rotation steps, each row followed by its count of steps:
The counts run from 0 to 373.
[140 163 133 120 174 168  88 117 138 135 156 131 139 154 126 149 152 193
 145 122 133 160 138 112 154 118 134 129 145 142 151 165 122 114 119 152
 111 105  82  62 124 142 136 125 143  88 108 121 131 140 174 119 146 130
 109 169 128  78 136 167  72 127 106 110 159 109 189  91 124 129 161 140
 169 102  86 151 152 125 137 109 107 128 164]  172
[117 139 124 146 142 164 101 144 107 127 145 140  95 136 142 121 125 179
 161 141 146 105 158  95 152 123 135 150 137 134  85 202 102 116  78 143
 133 117 131 136 121 122 123  66 152  93  92 122 144 138 219 164 122 123
 162 155 114 129 127 157  75 111 121 130 129  89 172 107 133 124 124 121
 123 115 143 164 167  84 112 145  95 146 156]  260
[142 162 150 126 149 129 105 132 142 132 180 107 113 116 128 145 132 152
 137 103 160 137 120 111 138 135 149 101 167 139 125 186 121 145  86 135
 135  95  90  65 126 104 121 116 150 104 105  95 157 120 208 143 105  87
 109 130 156 114 141 157  88 144  87 125 122 101 185 113 106 135 100 150
 111  96 100 113 157 128 141 110  70 153 140]  214
[131 143 134 157 145 141 119 157 105 117 144 139 122 113 127 131 118 156
 165 140 134  85 170  96 145 116 146 149 142 109 131 171 123 112 114 136
 117 106 146 121 133 117 131  82 147  58 106 131 166 140 210 157 127 117
 162 171 113 123 127 150  86 135 108 113 119  94 190 112 120  91 149 139
 130  99 146 153 147  78 115 129 117 142 163]  275
[141 162 128 137 169 173  79 125 138 136 146 128 155 156 121 135 143 181
 150 116 130 153 126 107 148 126 123 143 162 146 141 167 115 114 119 163
 114 115  97  67 134 147 141 113 143  87 119 114 135 151 173 119 148 124
 112 177 135  93 138 170  75 136 104 101 156 109 190  86 121 124 157 150
 162  95  94 172 148 120 127 100 121 127 157]  173
[ 97 153 135 133 140 135 106 135  87 128 133 115  85 149 170 154 122 150
 134 142 165  81 137  92 126 125 161 127 134 142 122 181  95 121  64 144
 150 124 122 107 109 113 111 123 130 113  93 109 132 120 209 134 126 107
 151 181 110 114 128 167  96 118  88 123 158 106 203 122 117 144 113 128
 108  86  97 162 136 100 142 154  85 128 130]  15
[110 177 134 173 124 119 119 151 132 108 123 128 120 116 152 108 143 162
 127 168 174  86 128 100 167 106 157 121 153 100 118 140 133 110  76 139
 135 103 127  85 104  97 141 130 140 109 105 128 188 117 198 114 125  92
 135 180 159 112 119 169 118 144  98 122 129  97 187 123 126 119 152 149
 109  75 115 174 155  96 127 122 133 125  83]  334
[119 159 106 192 133 158 103 146 113 136 118 141 120 147 159 131 160 171
 121 154 174 108 127 116 170 112 137 124 145 137 100 137 156 132  95 151
 141 122 143 104 102 100 134 125 136 112 101 124 161 123 212 116 129 129
 147 188 132  93 121 169 130 132 118 150 147 109 179  87 113 130 158 142
 137  79 119 187 182 122 127 119 105 127  99]  356
[102 146 132 144 148 135 111 138 101 124 140 113  97 144 163 157 141 159
 155 136 173  71 141  84 129 133 156 134 141 146 113 168 104 120  78 144
 151 139 140 112 121 123 111 122 129 110  96 110 149 134 196 126 128 125
 154 185 116 119 120 171  99 125  82 124 141 108 210 117 127 140 122 130
 118  88 104 182 151 109 125 156 102 130 115]  25
[112 140 104 137 168 123 119 150 115 147 152 143 102 149 161 141 146 220
 139 160 162  91 150  97 166  91 120 146 147 126 118 130 147 111  91 153
 141 139 143 117 102 114 130 128 148 111  88 123 154 132 207 150 125 143
 135 182 142 106 106 141 104 126 104 131 134  98 197 138 126 136 141 128
 157  81 130 183 175 113 137 137 106 141 114]  52
[119 160 144 142 141 118  99 153  92 140 140 126  98 133 168 141 104 154
 122 126 128  92 145 119 136 120 166 113 140 133 149 176 108 117  74 139
 135  86 115 108  85 103 106 118 147  86 103 108 151 125 225 137 108  90
 137 162 128 108 144 148 111 146 102 118 154 119 200 132 115 140 124 140
 117 101  95 128 127  85 165 111  92 132 172]  0
[130 151 122 139 184  99 110 136 119 168 139 119  99 137 138 162 127 199
 150 139 172  91 149 110 135 110 147 134 150 132 148 152 146 105  93 153
 134 115 134 103  80 129 112 130 161 110  81 125 160 142 212 138 134 137
 137 171 168 102 124 145  93 132  76 144 135 127 182 160 125 148 137 131
 159  94 122 151 164 107 125 129 108 145 124]  48
[128 181 135 163 141 110 102 145 138 113 129 119 113 104 146 106 134 154
 130 153 168  97 126 110 164 117 168 115 153  98 136 150 135 107  82 130
 127  92 121  87  93 101 133 119 138 108  97 129 183 122 200  99 133  93
 125 176 177  97 129 172 113 155  94 120 134 106 194 128 128 118 153 154
 113  98 116 157 157 106 121 117 136 132 101]  333
[130 153 121 119 154 153 100 138 130 114 150 132 104 123 151 114 120 174
 151 145 135 116 169  98 159 121 145 121 117 133  88 178 129 118  93 114
 112  99 142 145 105 120 131  69 158  71 107 130 151 132 213 146 121 127
 143 167 133 111 148 152  71 130 139 124 125  87 198 105 117 110 131 140
 137 121 136 149 168  88 123 143  87 149 184]  258
[111 149 115 132 153 140 121 162 101 131 130 161 131 119 149 128 130 180
 159 161 147  84 134  69 148  83 131 150 136 101 147 150 110  95  85 137
 138  99 135 108 153 127 129 109 130  82 106 124 149 138 192 164 130  95
 149 171  98 123 130 141 130 141 104 108 145  76 212 110 135 116 158 130
 123  83 111 179 147 115 120 124 132 138 151]  297
[117 181 137 141 145 105  96 133 124 124 134 125 121 106 144 109 118 164
 141 153 156  96 111 103 153 113 171 123 155  99 151 163 113  89  73 133
 137  85 113  88  93 116 134 117 139 115  95 126 168 131 191 111 133  93
 124 168 177  98 136 166 113 151  88 123 138  98 195 137 136 130 154 145
 121 112  99 146 151 109 120 111 151 132 112]  322
[103 161 113 125 164 131 116 128 144 117 172 151 118 128 124 120 132 206
 142 153 147 107 141 102 185  95 134 130 150 114 140 131 142 119 110 108
 113 118 146 109 102  97 161 113 143  98  85 122 158 121 206 136 142 114
 122 177 165  92 118 142  93 133 131 148 116  90 199 146 107 118 170 158
 135  99 149 148 159 117 139 113 130 154 125]  71
[111 151 107 144 165 122 104 139 111 150 136 111 112 158 151 146 142 191
 169 140 171  90 135  92 151 122 118 154 163 154 118 155 126  99  82 159
 136 140 147 119 110 135 125 114 150 120  94 110 162 156 200 134 141 136
 143 179 151 116 111 159  96 132  76 128 128 117 198 136 138 142 144 132
 152  89 121 191 180 117 114 135 117 137 117]  46
[119 161 140 186 142 131 108 133 114 143 122 126  96 129 132 131 140 159
 131 145 191  93 108 114 159 121 167 125 170 113 128 161 130 120  74 157
 152 104 117  73  91 102 131 121 143 136  82 132 166 123 207 108 116 115
 149 168 160 108 128 171 125 136  76 154 148 113 162 124 124 140 137 137
 119  88 104 157 158 117 117 127 103 126  85]  341
[ 99 162 135 151 161 168  76 116 120 116 106 152 116 120 137 115 119 179
 120 158 146 143 120 107 175 141 148  84 130 131  96 176 103 116  83 140
 119  98 101  75 102 127 121 131 125 132  78 123 153 158 203 113 120 126
 127 182 125  81 147 153 122 116 126 147 177 102 160 122 115 164 115 160
 144 124 120 140 145 111 128 139 110 158 157]  123
[127 149 127 140 161 175 103 147 130 138 162 141 134 166 142 138 149 204
 127 133 125 155 137  98 158  90 102 149 169 142 128 144 117 121 109 164
 137 123  83  70 134 129 136 125 143  92 108 105 133 122 180 147 118 117
 114 169  97  98 114 147  90 124 113  91 160  94 177  83 122 127 137 128
 157  83  96 173 157 119 149 104  96 137 142]  180
[118 156 146 149 143 111 119 152 110 127 129 146  90 113 163 116 132 186
 117 175 164  87 131  99 155  84 174 123 148  89 130 152 120 106  73 144
 160  87 112  87 103 103 131 129 126 117  81 124 165 115 204 131 100  92
 138 171 143 110 113 153 134 133  92 121 153  88 182 141 126 142 134 125
 115  86 106 159 149 107 140 123 118 128  99]  325
[115 177 143 149 137 110  94 146 128 113 125 125 119 113 150  96 120 171
 139 164 150  91 119  93 154 106 157 132 163  98 130 146 118 100  74 140
 133 101 112  86 102 113 134 117 137 104 101 123 181 121 197 115 131  80
 132 167 172 108 122 163 115 157  93 106 133  98 200 137 142 123 153 143
 110  96 109 166 151  97 119 112 150 135 103]  323
[142 152 142 135 163 135 110 127 110 140 151 134 106 110 104 148  98 164
 164 129 143  93 164 108 132 119 171 132 130 119 150 196 122 109 105 136
 106  86 123 108 107 119 128  86 152  78  89 138 161 142 219 149 127 125
 152 153 142 103 146 156  75 130  97 142 126 104 181 135 119 111 141 134
 130 121 139 122 142  87 122 137  98 145 178]  273
[131 139 140 143 151 148 109 133  92 146 153 139  87 124 111 151 108 172
 161 126 152  90 156 102 136 122 162 150 137 124 143 211 109 107 104 145
 130 102 119 102 112 119 122  75 154  91  76 135 144 139 211 162 121 121
 163 155 120 121 131 146  83 117  92 142 133  92 173 131 128 126 129 124
 127 113 143 132 149  97 120 142  90 142 174]  272
[125 173 116 160 144 146  95 118 131 132 124 117 123 138 141 128 157 152
 138 137 184 111 108 111 165 131 160 122 146 126 118 160 139 127  78 130
 121 105 141  93  97 109 135 112 139 121 103 130 165 133 196  95 157 128
 136 184 179  85 144 190 111 148 108 153 154 122 191  96 118 133 167 151
 125  97 104 168 180 131 110 122 115 132 110]  349
[125 154 124 128 159 124 121 157 111 120 135 146 134 112 141 127 125 172
 164 160 137  93 139  80 145  85 141 134 136 101 158 144 125  85  91 130
 130  92 142 109 139 122 130 107 136  65 108 128 158 136 192 147 139 105
 144 176 120 108 136 142 118 153 110 104 138  84 225 118 132 107 163 144
 128  92 117 166 142 113 120 115 135 139 162]  296
[121 167 114 189 138 147  96 128 121 131 128 120 123 145 128 128 159 155
 138 136 185 102 112 106 174 139 143 134 167 135 120 159 142 127  78 150
 128 117 143  85 102 105 135 114 148 125 104 116 175 135 204 108 145 123
 148 177 165 105 129 185 120 144  97 148 142 127 181  95 124 135 164 156
 124  85 114 180 181 124 106 117 124 127  97]  350
[135 142 136 167 143 135 101 165 106 132 150 139  99 130 144 130 112 176
 145 142 139  99 170 112 152 118 140 137 153 135  91 182 119 118 101 154
 129 118 127 133 109 119 121  86 168  86  98 119 168 138 230 170 100 122
 156 146 130 138 129 138  85 131 101 126 116 106 161 116 122 123 108 128
 137 111 145 148 166  68 131 132  87 154 160]  255
[128 156 113 203 139 140 102 156 105 155 118 138 118 150 135 134 152 169
 119 135 171 113 125 126 162 124 137 129 160 152 114 146 163 137  97 168
 135 117 136  93  85  96 126 131 152 118 101 124 163 133 224 120 114 129
 147 176 142 100 123 156 132 140  99 146 145 131 156 109 111 146 145 144
 135  89 130 167 176 103 145 111 106 127 119]  362
[101 153 122 148 160 131 132 129 129 130 166 159 111 118 112 134 124 208
 125 146 157 110 136 100 185  97 150 115 155 114 153 141 143 132 114 124
 121 111 140  74 111  90 148 132 132 108  68 124 155 121 217 149 126 106
 131 163 152  83 115 126 114 124 108 159 129  93 176 158 100 130 141 146
 126  94 151 130 153 122 155 116 101 161 128]  80
[124 166 133 155 151 200  90 119 122 104 133 132 145 145 116 127 151 167
 153 141 148 140 149  93 159 144 143 128 142 137 107 171 106 118 118 163
 109 120 108  70 137 132 144 121 136  91 102 131 147 149 176 111 147 139
 127 204 107  84 127 181  79 108 116 113 157 104 173  90 120 117 152 159
 148  93 113 181 140 101 111 144 127 123 133]  152
[151 153 146 147 166 145  97 144 119 147 153 130 131 154 130 154 137 189
 130 121 132 140 148 114 140 109 125 126 169 134 159 157 134 120 124 179
 126  99  77  50 116 129 138 139 154  89 103 116 148 130 188 138 110 117
 117 165 128  91 129 143  89 124  90 108 152 117 164 116 118 131 138 136
 167  94  99 145 147 110 157  92  93 132 150]  176
[111 149 109 152 164 121 101 142 108 158 146 135 110 154 139 136 125 202
 152 143 158  93 144 104 160 108 124 168 182 139 135 150 137  99  93 163
 136 143 140 113  98 122 140 121 160 121  87 120 163 149 205 144 144 127
 141 170 166 113 103 150  96 130  79 130 122 113 178 146 131 134 147 136
 149  93 138 175 181 107 129 120 129 146 112]  57
[151 153 144 163 166 163  94 136 112 157 143 130 132 149 105 169 140 183
 141 114 146 142 137 114 136 119 136 131 170 135 150 165 125 108 132 187
 117 106  76  46 128 137 127 141 148  99  93 124 142 148 190 133 110 137
 129 178 120  89 129 150  84 114  77 114 158 122 156 103 122 140 143 135
 167  92  99 157 142 105 140 116  96 129 145]  165
[135 159 146 110 153 142 114 139 155 128 193 125 117 134 147 136 130 185
 108 126 133 150 132 111 149  88 142 107 162 123 137 153 124 127 103 138
 129 100  82  66 115 105 134 126 140  84 117 101 139 101 195 143 104  96
 102 138 133  88 124 144  75 139 115 104 142  90 185 114 106 122 119 141
 134  92  90 124 141 117 171  96  86 145 146]  198
